One turn sends every row of this set to another row. A few are shown first. Where does it send the rows asked after them?
k420: [  5 -17  -2   2   0  -1   4   8 -23  -9   7   0  -2   0  -3   6 -13   9
 -17  10   2   8  -6   5   7  -9   3   8  -1   3   6  11 -13 -18  -8 -16
  15  12   0 -19  -5  12  -4  -3]
k902: [-10   6   0  -5  15   0  -3   7   0   2  -4  -5 -15  13   5  -2  -7  -4
 -11   4  16  11   7  -5   4 -19   0 -11  -6  -3  -8  -3  -6  -8   4  10
   1   3  12 -10   3  -2  -8  -8]
k639: [ 12 -10   1 -15   5   4  14  -2 -11  -7  -6 -11   9  -3   3  10  -6   5
 -10   4   6   2  -4  17  -6  -4  12   9  -4   8   5   6 -12 -11  -8 -20
  17  10  -3 -11 -10  23   7   9]
k460: [ -5   0   6   7  -1  -1 -13  -6  -7 -19   1   7   0  14  -3  -8  -8  -6
 -14   5 -13   8  11  -5   6   0 -14  -2  13   3   4   9   4   3   7   5
 -10  -3  -5   2  -4  11 -15   2]
k906: [  7 -21  -5  -1 -14  -5   1   0   5   5  -2   1   6  -8   1   0 -18  -4
   2  11  -3  -2 -10  13  11  21   8   5   7   4  -1   9   5 -17   0  -2
  -1   1  13   6  -9  20  -5   5]
k971: [ -2  18   4  -8  14   8   4  -7  -2  -5  -8 -11 -13  11  -4   0  -4   4
  -5 -10  17   0  14  -7   8  -2  -1 -10  -4  -2  -7 -14  -5 -15   1   2
  -5  -3   6  -2  -2  -3  -3  17]
k690: [ 11  -9  -1 -14   8   5  16  -6 -10  -3  -2 -11  12  -4  -2   9  -8   7
  -7   1   4   5  -5  17  -4  -3  12  11  -3   8   8   8 -11 -13  -9 -21
  14  10  -2 -10  -9  19   7   8]
k725: [ -7  -5   3  -1  -7   0 -11  -7  -8 -14  -7   4  -2  14   0 -12  -9  -5
 -12   5 -10   7  12  -7   6  -3 -15   1  12   3   0  15   7   9   3   5
  -7  -5   0   3  -3  14 -16  -4]
k238: [ -7   4 -10  -4 -13   6 -12  -6  -9 -11  -6   8   5  -1  -1  -8  -7   2
   0   7 -11   2   5  -1  -1 -12  -6  13  11   1  11  12  -1   2   0   2
   2   2  -5   0   0  30 -22   0]
k192: [  2 -13  15 -10   0  -7  13   2 -10  17  -5  -8 -12  -1   5  12  -1  -6
  -8  -5   7   5   1   8   6   5  -6  -5   7  -5  -7   4   0  -9  -7 -17
  16   7   8  -9  -5   6   4  -8]
k982: [ -5  13  23 -11  -3   1  -7  -8   2  -6 -11  -1  -3   3   3   5 -10 -13
  -3   6  -3   0   8   6  -2   6 -13  -2  17  10  -6   3  10   3  12   3
 -11  -1   5   4  -5  14  -7   2]
k271: [ -2  -3 -14   3   1 -12  -2  -5 -11 -13   0 -17 -17   0   1  -6  -8 -10
 -14  -2  -5  10   8  18   9   6  21   5   8 -12   1  -9  -1 -14   7 -10
  -8  -3  13  -2   1  10   1   2]
k584: [  6 -18  -2   1  -1  -1   5  11 -23 -12   3  -1  -3   1   2   4 -11   7
 -19  12   2   7  -4   2   4  -9   3   5  -2   1   3  10 -14 -17  -9 -16
  18  13  -3 -16  -7  17  -4   0]
k403: [  3 -22 -15  -5  -5  -2  12   8  -1  -7  -4  10  12  -7   0   7 -21  -7
   0   9  -2  -2   3   3   9  19   5  -1   5  -1  -4  10  -1 -15   1   7
  -2   6  11   3  -1  20  -6 -12]
k944: [  7 -16   3  -5  14   1  26  -4  -4   4  -2  -1  -2   0  -2  15  -4  -5
 -13  -9   8   5   8   3  -8  12   5   1  -3  -5  -3   6 -16  -8 -10 -18
   5   6  -2  -8  -9  10  11   2]
k781: [  8 -10  10  -6  -2  -2   9   4 -25  -9  -6  -5  -3  13  -2   5 -11   8
 -11   0  -1  12   0   4  17   8 -15  -3   4  -2  -7   3   2 -16 -14 -16
  15  12   4  -9  -1   6   0   2]
k812: [ -6  10  -9  -2  -7   4 -12  -4  -6  -8   0   5   9  -3   0  -2  -4  -1
  -2   9 -11   5   5   3  -4 -18  -3   9  16   1  14  10  -1  -2   8   2
   3  -1  -5  -1  -1  27 -22   0]
k211: [-10   0  -4  -3  -3   0   0  14  -6  -6   4   3 -13  -8 -12 -17  14  12
   5  13  -8   4   6  -5  10  14  -2   0  -8   7  12   5  -2  -7  -6  -4
   2   0   8   1  10  18  -7   4]
k559: [  2  11   4  -7  10   6   1   2  -4 -11  -4  -7   1  19   3 -13 -10  14
   2   0  12  10   0  15   8 -14  12  -1  -2  10  -2  -2  -2  -2 -11  11
   5   5   8  -7   5  17 -20   4]
k601: [ -9   6  19 -14  -2   3  -4 -11   2  -6 -14  -4  -6   5   4   3 -11 -13
  -6   5  -1   1  12  -5  -5   4 -11   1  12  10  -9  10   9   6   8   2
 -12  -4   7   6  -8  13  -3  -1]
k682: [ -3   8 -16  -3   0 -13   2   2  -6 -16   3  -7   0   2  -3  23 -17  -1
  -8  -2   7   1  17   4   3   9   4  13  17   3  -8 -14   1 -13   5  -7
   6 -11  10  -4   5  16   6   5]
k771: [ -6  -5 -12   7   4  -5 -13   0   2  -6  18 -10   1  -4  -1   6  -5  -4
  -1   3 -10   4   6   6   4  10  13  -7  11  11  -3 -15   1  -3 -11  -8
  11   0  14   0 -11  17   8  10]
k92: [-13   0   0 -14  15  -6  13   8   6  -4  -5  -6  -8  -1  -5  -1  15   1
   0  13   3   9   8  -6  -1   7   6   5  -1  12   1  14   3  -2   5  -1
  -3 -12  16   2  13  18   3  -7]
k576: [ -9  12  -1 -10  -3  -2   4  13   0 -11   0  -1  -5 -15 -11   1   0  15
   7  15   1  -2   6  -7   0   7   1  13 -10  20  10   5  -3 -17   2  -4
   3   2   6   4  15  17   1   9]
k894: [ -3  17   1  -7   5   6  -1  -3   8  12   4  -4 -11  -2  -3   3   1   6
   4  -6  23 -12   5   6  -1  -8   9   2  -1   3   2 -13 -10  -6  -2  -1
   6  -8   4 -11  -7  12  -9  16]
k225: [  3  11   3 -10   7   4  -1   6  -1  -7 -10  -8   0  25   4 -12 -13  12
  -2   4  12  15  -2  16   7 -12   3   0  -4   5  -5  -2   1  -2  -8  11
   6   5  10  -6   6  13 -17   3]
k112: [  0  16  -6  -1  -1  14   4  -9   0 -11 -14   5   6  -5  -3  -2 -11  -5
   3   2 -10   6  10   5 -14   2   5   8  10  -2  10   2 -10  -6   2  -2
 -12   6  -9   8  -6  29 -10  18]
k203: [  4 -14 -10  -8 -15   0   9   4  -2   1   3  -7   4 -12  -1   8 -21  -1
 -12  11   1  -6  10   0   8   8   5   4   8  -5   1  13   4 -25  16  -6
  -4  -8  13   7 -10   9  -2  -6]
k76: [ -6   6 -10 -13   5   1   3  -3  -9 -25  12  -7   6  -4   3   7   0  -4
  -1   3  -4   7   2  13   6   9  13  -2   5 -12  -6 -11   1  -5  -3  -3
   0  10  20  -5   6  20  -4 -16]
k231: [  5 -15 -12  -6  -6   6   3  -2   1  -8   5   2  14  -4  -6  11  -9   0
  -4  13  -2  -5  -3  -4  11  24  -2   0   8  -4  -4   8   5 -21   3  -8
  -4  -8  15   3 -15  16   1   8]
k896: [ 10 -11  11  -7  -4  -3   9   4 -22 -12  -8  -6  -1  12   5   6  -7   8
 -14   1   1  12  -1   1  14   5 -15  -4   2  -5  -9   4   1 -16 -13 -15
  19  13   2  -5  -1  10  -2   5]
k572: [ -8   0  -1  -2  12  -5   8   4   6  -9  -6  -9 -12  -7  -9  -7   1   5
  -2  11  -2   9   8  -8  -3   9  13   7 -10  21   8  11  -4 -15   5  -4
 -10  -4   6   9   8  10  10  14]
k608: [ -5  10  -8  -3  -8  15  -2 -11  -2 -11 -13   7   1 -10  -4  -4 -13  -3
   4   4  -8   0   5  -3 -15   1   3  13   3   0   9   6 -12  -5  -2  -3
 -10   7  -8   6  -8  29 -10  18]
k41: [  8 -19   6  -7  12  -2  23  -3  -5  -2  -4  -2  -2   0   3  13  -3  -7
 -16  -7  10   1   6   3  -8  13   4   0  -6  -5  -4   4 -16  -5  -7 -17
   7   6  -5  -7  -9  14  12   6]
k881: [-12   8   6  -1   6  10  -2  -4   4  -1  -7  10 -11 -11   0   6  -4 -22
  -1   9  -3  -1   9  -3 -16   5   2  -4  12   0   0   1 -10   0   8   1
 -17   4   1  -3 -13  20  -3   3]
k871: [ -1  15  -3 -11   1   8  -4   0  10  12   5  -3  -6  -1  -4   1  -2   8
   1   0  21 -10   2  11  -5  -9   5   6  -8   2   6 -13 -13  -3  -1  -2
   8  -3   3 -13  -7  12  -8  14]
k710: [ -4   2   7  -7  -4  -9  16  12   0  -4  -6  -3 -14   4  -6 -15   6  12
   1   5   0   9  14   3   6  18   0   9  -2   5   4  12   6  -1   0   0
  -3  -9   9   9  18  18  -8  -1]
k178: [  1   2   5   9 -11  -9   4   5   1 -16  20  -5  -2  -5   5   4 -25   3
  -5  -5  -3   6  10  15  -3  15  17   6   2   2  -5  -9  -4  -6  -8   0
   1  13   9   8   3  16  -6  -3]
k518: [  3   2  -9   6  10   9  -1   8   3  -7   7  10  -4  19  -7 -10  -7  13
  -6   5  14   5   1   7  -2  -1   7   3 -11  -1   3  -6 -17   3 -14   5
   0   1   1 -15  -5  17 -16  11]
k501: [-13   7   6  -8   3  12  -3 -11   5  -2 -11   5 -11 -13   0   6  -8 -18
   0   9  -1  -4   6  -9 -18   4   1   3   6   5  -2   6  -8  -1   6  -2
 -16   3   3   1 -15  19   0   7]
k248: [ -9   7   3  -2  14   1  -1   5  -7  -6  -2  -6 -16  11   4  -5  -7   0
  -8   2  16   8   8  -4  10 -20   6 -10  -2   1  -6  -1  -5 -11   1  12
  -1   3  12 -11   4   0 -15  -8]
k408: [  6 -18 -15 -14  -4   6   9  -1  -5  -5 -10 -11  13  -7   1  -4 -14  -6
  -4   8 -12   2   7   7  14  11   8 -10   5  -2   2   9   7 -18   6  -2
  -2   3  14  10  -8  13   0  -4]
k949: [  0  16   1 -10  12   9   4  -6   5   0  -8  -9  -9  11  -4   0  -7   3
  -8  -8  16   2  12  -4   1   0  -3  -8 -13  -3  -5 -14  -8 -12   1   0
  -4   1   2   0  -4  -5   2  19]
k273: [  1   4  -6   8  13   9   3   3   3  -7  10   9  -4  13  -7  -7  -5  12
  -1  -3  16   0   4   4  -1   0  13   1  -6   4   2  -7 -18   2 -15   7
   0  -2   0 -13  -6  19 -16  13]
k542: [  2 -15  15 -12   0 -10  11   0  -9  12  -5  -8 -11  -2  10  12   3  -7
 -13  -4   8   2  -1   5   4   3  -7  -5   3  -7  -8   4  -1  -8  -5 -16
  19   7   4  -8  -5  10   4  -4]

k781 moves to k944
k112 moves to k460
k906 moves to k408
Now these:
k92 moves to k576
k41 moves to k584
k894 moves to k559
k725 moves to k501
k178 moves to k271
k949 moves to k518

